One turning vector, and how many ticks it has turned
The counts run from 0 to 395.
[ 2.83  1.13  0.39 -0.97 -3.19  1.13  2.28 -2.64 -1.59 -3.64  0.96  1.61
  0.59 -2.12 -1.47  1.32  0.96 -1.24 -1.53 -4.02 -2.18 -3.93 -2.18 -1.67
 -1.50  0.44  1.37  1.31  1.79  2.14 -3.49  1.97  1.28  1.03 -0.84  1.37
 -2.87 -1.93 -2.49 -2.55 -1.37  2.07 -2.62 -0.04  1.62  1.48  3.67 -2.24
  3.84  4.21] | 122
[ 1.32  2.48 -0.98 -0.95 -5.67  1.59  4.83 -1.84 -0.81 -1.73 -1.59  2.60
  1.60 -0.22 -1.28  0.97  0.94 -0.47 -2.26 -4.63 -3.44 -2.64 -1.42 -2.18
 -1.87  1.43 -1.43  0.48  1.92  1.72 -2.09  2.84  0.66 -0.60 -1.54  2.97
  0.13 -0.49 -1.60 -2.76 -2.11 -1.20 -0.57 -0.45  1.91  0.83  2.92 -0.70
  4.47  3.30] | 60
[ 0.73  7.36 -1.20  1.38 -4.55  1.61  3.86 -0.15 -1.49 -0.08  0.24  1.04
  2.14 -1.80 -1.16  0.42  1.70 -0.22 -3.53 -3.69 -2.22 -2.92 -3.51 -2.65
 -1.41 -0.59 -3.46  1.38  0.59  1.48 -1.82  3.76  0.86 -1.03 -1.14  1.69
 -0.90  2.34  0.98 -0.96  0.63 -0.20 -0.63 -0.41  0.33 -0.20  0.59 -0.31
  3.55  2.05] | 269
[ 1.76  4.94 -1.02  1.21 -5.93  1.97  5.30 -2.20 -0.63 -0.33 -0.07  0.25
  2.11 -1.53  0.01 -0.26  2.80 -0.62 -2.38 -4.18 -3.69 -1.92 -2.45 -1.16
 -1.52  0.09 -1.33  2.05  2.07  1.17 -3.11  4.39 -0.02 -1.52 -0.42  3.87
  0.72  2.12 -0.80 -0.40 -1.23  1.48 -1.57 -0.52  0.02  0.37 -0.05  0.68
  1.71  2.15] | 263
[ 3.26  4.42  1.66  0.06 -3.78  0.60  2.07 -1.89 -0.60 -0.01  1.20  0.21
  1.13 -3.26  0.33  0.27  1.88 -1.70 -3.28 -4.07 -1.06 -3.76 -3.92 -1.08
 -0.23 -0.67 -2.61  1.97  1.53  2.62 -3.60  3.38  2.05  1.08 -1.11  1.50
 -3.20  0.62 -1.75  0.15  0.36  1.93 -1.72 -0.86 -0.89  0.20  0.35 -0.90
  4.00  3.73] | 322
[ 1.20  4.36 -1.38 -1.91 -4.32  1.72  2.68 -3.39 -1.48 -2.90 -0.62  2.79
  2.03 -1.03 -0.87 -0.16  0.61 -0.97  0.03 -5.59  1.70 -3.67 -2.94 -1.36
 -1.81 -0.70  1.46  1.31  1.92  2.64 -2.04  1.36  1.36 -0.94 -0.19  2.49
 -3.39 -0.57 -1.05 -3.26  0.53  2.23 -2.74  0.02  1.78  0.92  3.22 -1.47
  0.96  0.48] | 292
[ 1.93  2.71 -1.15  0.13 -3.87 -0.72  2.41 -1.73 -1.85 -2.09 -0.79  1.77
  0.69 -2.11 -2.31  2.48  2.14  0.57 -3.27 -3.65 -0.22 -3.79 -3.20 -1.32
 -1.90 -0.40  0.89  0.06  1.24  2.57 -2.90  1.20  3.48  1.51  0.70  2.16
 -2.85  0.28 -1.28 -1.33 -0.36  2.24 -5.13  1.56  0.52  2.74  0.85 -0.77
  2.63  4.37] | 308
[ 2.56  4.22 -1.68  0.40 -1.59  1.24  2.42 -1.65 -2.27 -3.77  2.09  4.49
  0.66 -1.74 -2.70  0.79 -0.57 -1.09 -0.89 -2.65 -1.14 -3.27 -3.68 -3.45
 -1.45 -2.19 -0.82  0.73  0.21  1.54 -2.75  2.20  0.51 -0.21 -0.97 -0.06
 -3.05 -0.73  0.01 -2.32  1.34  3.29 -2.93 -0.27  1.44 -1.10  3.01 -3.05
  3.64  1.87] | 342
[ 1.06  5.65 -1.33 -2.18 -4.20  1.28  3.26 -2.01 -1.29 -1.49 -0.98  4.19
  1.86 -0.01 -1.16 -0.94 -0.93 -0.59 -0.73 -4.55  0.84 -3.26 -3.69 -2.01
 -0.97 -0.78 -2.22  0.18  1.30  3.37 -1.68  1.38  2.53 -0.47 -1.13  2.70
 -3.27  0.75 -1.00 -2.40  1.44  0.49 -0.49 -1.72  2.16 -1.54  2.08 -2.35
  3.25  0.23] | 286
[ 4.31  2.28 -0.71  1.36 -4.06  1.90  2.82 -1.99 -1.82 -1.48  1.00  1.42
 -1.55 -2.93 -1.06  1.48  1.51 -0.36 -1.18 -1.88 -2.17 -1.17 -2.50 -0.95
 -0.79 -0.53 -0.83  1.42  0.71  2.84 -3.44  3.16 -0.31  2.63 -0.88  2.45
 -1.08 -0.44 -1.63 -0.44 -2.13  4.91 -5.26  0.36 -0.31  0.27 -1.33 -0.36
  4.59  2.94] | 379
[ 2.12  3.49 -0.14 -0.76 -5.06 -0.79  4.70 -1.73 -1.92 -2.07 -0.72  2.51
  1.57 -0.99 -1.91  2.52  0.96  0.02 -1.84 -4.02 -1.72 -2.95 -1.44 -3.24
 -1.70 -2.83 -1.28  1.42  2.15  1.71 -1.94  2.77  1.28 -0.16 -0.28  1.60
 -2.95 -0.11  0.70 -1.44  1.12  0.16 -2.46 -0.96  0.28  1.55  3.07 -2.89
  2.29  3.97] | 68
[ 2.52  2.53 -1.65 -0.03 -5.95  2.01  6.37 -1.58 -2.35 -2.78  0.64  2.47
 -0.80 -0.45 -1.47  1.01 -0.17  0.57 -0.13 -2.45 -4.48  0.19 -0.75 -2.60
 -1.81 -1.93 -0.71  1.46  1.89  1.85 -1.89  3.26 -1.02  0.40 -0.98  3.75
 -0.72 -0.37 -0.34 -1.70 -0.92  1.68 -2.50 -1.63  1.57 -0.64  1.64 -2.82
  3.14  0.99] | 6
[ 1.29  5.62 -1.21  1.31 -5.34  1.69  5.21 -1.66 -0.88  0.01 -0.02  0.80
  2.36 -1.49 -0.34 -0.24  2.52 -0.54 -3.05 -4.08 -3.50 -2.09 -2.84 -1.49
 -1.64  0.24 -2.26  1.60  1.49  1.16 -2.44  4.63  0.20 -1.46 -0.84  3.48
  0.61  2.19 -0.29 -0.49 -0.84  0.23 -0.67 -0.49 -0.10 -0.11 -0.30  0.55
  2.66  1.70] | 265
[ 2.01  2.58 -1.98  0.87 -1.38  1.62  2.86 -3.50 -1.86 -3.67  1.18  1.44
  0.60 -2.00 -2.41 -0.20  2.15 -0.05 -0.36 -3.22 -1.48 -3.72 -4.09  0.74
 -2.57  2.17  3.13  0.57  0.60  2.88 -2.63  2.76  0.88  1.69  0.57  4.04
 -1.46 -0.03 -2.62 -2.40 -3.07  2.90 -3.19  1.94  0.52  1.23 -0.62 -0.58
  2.83  1.57] | 364
[ 1.85  3.84 -0.89  0.12 -1.28  1.63  1.74 -3.30 -2.52 -3.93  1.76  0.87
  0.60 -2.51 -2.08 -0.01  1.58 -0.14  0.33 -3.64  0.54 -4.30 -3.97  0.21
 -1.83  0.45  3.51  1.48  0.91  3.56 -2.32  2.28  1.06  1.72  0.60  2.83
 -4.20 -0.26 -1.90 -2.66 -1.20  3.10 -3.38  1.24  0.70  1.16  0.65 -1.94
  2.12  1.14] | 360
[ 2.06  4.95 -1.42  1.18 -1.05  1.31  3.00 -1.29 -1.14 -1.96  2.08  3.80
  1.83 -1.75 -2.09 -0.26  0.08 -1.35 -2.60 -2.94 -2.62 -4.10 -4.43 -3.17
 -1.83  0.39 -2.99  0.65 -0.24  1.41 -2.25  4.07  0.83 -0.48 -1.86  0.59
 -1.50  0.04 -0.53 -2.05 -0.01  0.41  0.25 -0.29  0.42 -1.46  2.05 -1.63
  5.53  2.05] | 336
[ 1.66  3.34 -1.11 -0.13 -3.45 -0.82  2.49 -1.63 -1.94 -1.94 -1.05  1.94
  1.10 -2.02 -2.48  2.53  2.21  0.80 -3.20 -3.79  0.28 -4.12 -3.12 -1.30
 -2.13 -0.23  0.63 -0.08  1.12  2.86 -2.30  1.28  3.61  1.70  0.81  2.22
 -3.20  0.51 -1.03 -1.64 -0.30  1.41 -4.61  1.56  0.40  2.80  0.92 -0.93
  3.09  4.31] | 307
[ 2.32  2.67  0.69 -1.50 -3.07  1.34  1.42 -1.74 -1.35 -2.13  0.67  1.38
  0.12 -2.40 -1.01  1.15  0.11 -0.60 -2.45 -4.40 -0.15 -4.49 -2.85 -1.76
 -1.24  0.79 -0.37  1.18  1.20  3.27 -2.19  1.69  2.43  1.88 -1.25  1.24
 -4.45 -1.61 -2.49 -3.08 -1.04  0.43 -1.59  0.27  1.70  1.11  3.20 -2.42
  5.49  3.03] | 118
[ 0.83  7.52 -1.65  1.11 -4.71  2.18  3.15  0.41 -2.03 -0.66  0.40  1.52
  1.68 -1.96 -1.52  1.13  1.48 -0.21 -3.46 -3.43 -1.50 -2.79 -3.34 -3.64
 -1.24 -1.75 -2.75  1.19  0.51  1.21 -2.12  2.62  0.77 -1.35 -1.15  0.25
 -1.77  1.77  1.28 -1.45  1.55  1.34 -2.19 -0.18  1.29 -0.19  1.74 -0.52
  3.15  2.27] | 272
[ 3.27  0.46 -0.24 -0.12 -1.87 -0.58  4.81 -3.92 -1.00 -3.04  0.86  3.33
  1.44 -0.95 -2.02  0.39  0.98 -1.11 -1.43 -3.48 -4.02 -3.84 -2.62 -1.20
 -2.24  0.75 -0.16  0.80  1.72  2.13 -2.91  4.10  1.31  0.84 -0.44  3.71
 -1.16 -0.91 -2.34 -1.23 -1.92  0.37 -0.81 -0.78 -0.35  0.53  1.46 -2.43
  3.74  3.73] | 128
[ 3.37  1.97 -0.48 -0.04 -4.30 -0.23  3.89 -2.65 -0.32 -0.18  0.07  2.52
  0.55 -1.54 -0.33  0.08  1.38 -0.53 -3.72 -3.43 -2.36 -2.42 -3.38 -0.36
 -1.34  0.58 -1.81  0.09  1.91  2.54 -3.88  2.98  3.70  1.19 -0.22  4.43
 -1.12  0.63 -3.19  0.49 -1.18  1.97 -2.53 -0.34 -0.50  0.23 -1.03 -0.11
  4.01  3.39] | 316
[ 0.91  6.79 -2.30  0.72 -3.93  3.72  4.33  0.29 -2.23 -1.80  0.61  1.83
 -0.03 -0.71 -1.94 -1.15 -0.48  0.32 -0.97 -1.80 -3.17 -0.66 -3.82 -1.51
 -0.88  0.22 -2.29  0.34  0.13  3.22 -2.24  2.16  0.65  0.42 -1.51  3.61
 -0.97  2.30 -0.60 -1.22 -0.73  1.70 -0.54 -1.57  2.32 -3.02 -1.06 -1.25
  4.32 -0.37] | 215
[ 0.57  7.39 -2.32  0.39 -4.55  1.66  2.91 -0.68 -2.53 -1.96 -2.69  1.80
  1.07 -0.78 -3.18  1.31  1.79  0.64 -0.65 -3.26  0.54 -2.26 -3.38 -1.08
 -0.79 -1.16 -0.67  0.07  0.34  3.57 -2.09  1.32  1.07  0.95  0.07  2.27
 -2.01  2.67  1.30 -1.23  0.30  2.88 -4.57  0.07  1.14  0.55 -1.24 -0.08
  1.65  2.23] | 34
[ 1.04  4.59 -2.69 -0.83 -5.23  3.93  4.45 -3.05 -1.67 -2.85 -1.27  2.94
  0.96  0.08 -1.52 -0.67  0.14 -0.37  2.20 -4.50 -0.49 -1.36 -1.91 -0.82
 -1.65  0.69  0.36  1.21  1.11  3.15 -1.21  2.65 -1.84 -0.16 -1.19  3.73
 -0.36  0.00 -0.48 -3.78 -2.21  1.98 -2.19 -0.58  2.19 -0.55  1.02 -0.75
  2.55 -0.76] | 228
[ 1.47  5.59 -3.04  0.18 -6.32  2.47  3.41 -1.64 -1.87 -1.32 -2.25  2.45
  0.05 -0.90 -1.47  0.77  1.58  0.34 -0.67 -3.57  0.53 -0.82 -2.83 -0.85
 -1.15 -0.88 -0.31  0.25  1.03  2.83 -2.68  1.43  0.66  0.33 -0.26  3.36
 -0.60  1.68 -0.23 -1.11 -0.44  4.47 -5.61  0.30  1.46  0.48 -1.22  1.11
  1.94  1.03] | 38
[ 3.33  1.88  0.22  0.28 -1.26 -1.56  4.86 -3.32 -1.53 -2.38  1.12  3.12
  1.68 -1.41 -2.27  0.53  1.05 -0.69 -1.67 -3.33 -3.21 -4.41 -3.00 -1.31
 -1.96 -0.17 -1.23  0.99  1.47  2.54 -1.92  4.89  1.43  1.54 -0.22  3.13
 -2.33 -0.21 -1.15 -0.74 -0.87 -0.49 -0.76 -0.76 -1.57  0.68  0.52 -3.04
  3.90  3.59] | 131
[ 1.71  6.82 -0.85  2.54 -3.85  2.26  4.20 -0.06 -3.25 -1.73  1.93 -0.83
  0.00 -3.04 -1.85  1.39  2.21  0.76 -1.24 -1.90 -2.89 -1.58 -2.92 -2.00
 -1.26 -2.28 -0.71  2.26  0.44  2.36 -1.71  3.95 -1.03  1.03 -0.34  1.63
 -2.30  1.94  1.60 -0.50  0.06  2.47 -3.35  0.21 -0.25  0.06 -0.87 -1.57
  2.57  1.53] | 205
[ 0.95  5.84 -2.19  0.76 -2.84  1.90  2.50 -2.02 -1.45 -2.95  0.70  1.38
  2.39 -1.45 -1.79 -0.87  2.39 -1.25 -2.06 -3.63 -1.69 -3.50 -5.01 -0.93
 -1.51  0.07  1.59  0.63  1.40  1.39 -4.71  1.34  2.45 -1.80  0.32  2.43
 -1.28  1.93 -1.51 -0.99  0.49  4.16 -2.62  0.28  1.94  0.06  0.91  0.08
  0.23  2.32] | 89
[ 0.98  7.82 -1.04 -0.47 -4.06  3.89  3.02  0.13 -2.45 -2.19 -0.58  1.59
  0.27 -0.69 -2.20 -0.78 -0.73 -0.30  0.47 -2.61 -1.06 -1.58 -3.25 -1.53
  0.17 -0.63 -2.31  0.62  0.24  4.29 -2.11  1.23 -0.01  1.18 -1.76  1.92
 -2.58  1.94  0.19 -1.81  0.08  1.98 -1.00 -2.33  2.47 -2.33 -0.18 -2.03
  3.94  0.50] | 219
[ 0.82  7.04 -2.52  0.38 -5.07  1.96  2.99 -0.76 -2.44 -1.85 -2.59  1.79
  0.71 -0.82 -2.79  1.27  1.83  0.34 -0.58 -3.17  0.70 -1.93 -3.26 -1.08
 -0.72 -1.29 -0.48  0.14  0.34  3.43 -2.24  1.28  0.96  0.80  0.09  2.42
 -1.68  2.44  0.97 -1.20  0.24  3.49 -5.17  0.28  1.20  0.70 -1.22  0.11
  1.57  2.10] | 35
[ 0.37  5.55 -1.73 -0.86 -4.54  1.72  4.17 -1.45 -2.50 -1.49 -1.68  2.15
  0.86 -0.70 -2.31  0.96  0.43  1.69  0.15 -4.38  0.72 -2.96 -1.70 -1.33
 -2.19  0.39 -0.46  0.65  0.54  4.35  0.85  2.70  0.05  1.69 -0.46  3.30
 -2.80  0.48  0.54 -3.98 -1.68 -1.83 -1.74  0.75  1.14  1.23  1.00 -1.80
  4.24  0.09] | 235
[ 3.39  3.52  0.36  1.18 -1.52 -1.22  3.85 -2.50 -2.41 -2.22  2.73  1.62
  1.14 -2.99 -2.04  1.50  1.67 -0.32 -1.82 -2.66 -1.95 -3.80 -3.43 -1.80
 -1.89 -2.52 -0.31  2.06  0.96  2.14 -2.06  4.35  1.09  1.33  0.34  1.90
 -3.97  0.13  0.18 -0.21  0.99  1.90 -2.90  0.05 -1.93  0.95  0.41 -3.29
  2.40  3.07] | 136
[ 1.26  5.04 -3.32  0.28 -5.37  2.71  3.82 -0.84 -1.53 -2.11  0.48  3.94
  0.72 -0.60 -1.16 -0.09 -0.02 -0.57 -2.27 -3.21 -2.18 -1.17 -3.34 -3.34
 -1.79 -1.28 -1.39  0.35  1.07  0.56 -3.52  1.35  1.38 -2.38 -1.23  2.22
 -0.28  0.60 -0.83 -1.89  0.99  3.50 -2.83 -0.48  3.13 -1.48  2.50 -0.54
  2.49  0.69] | 278
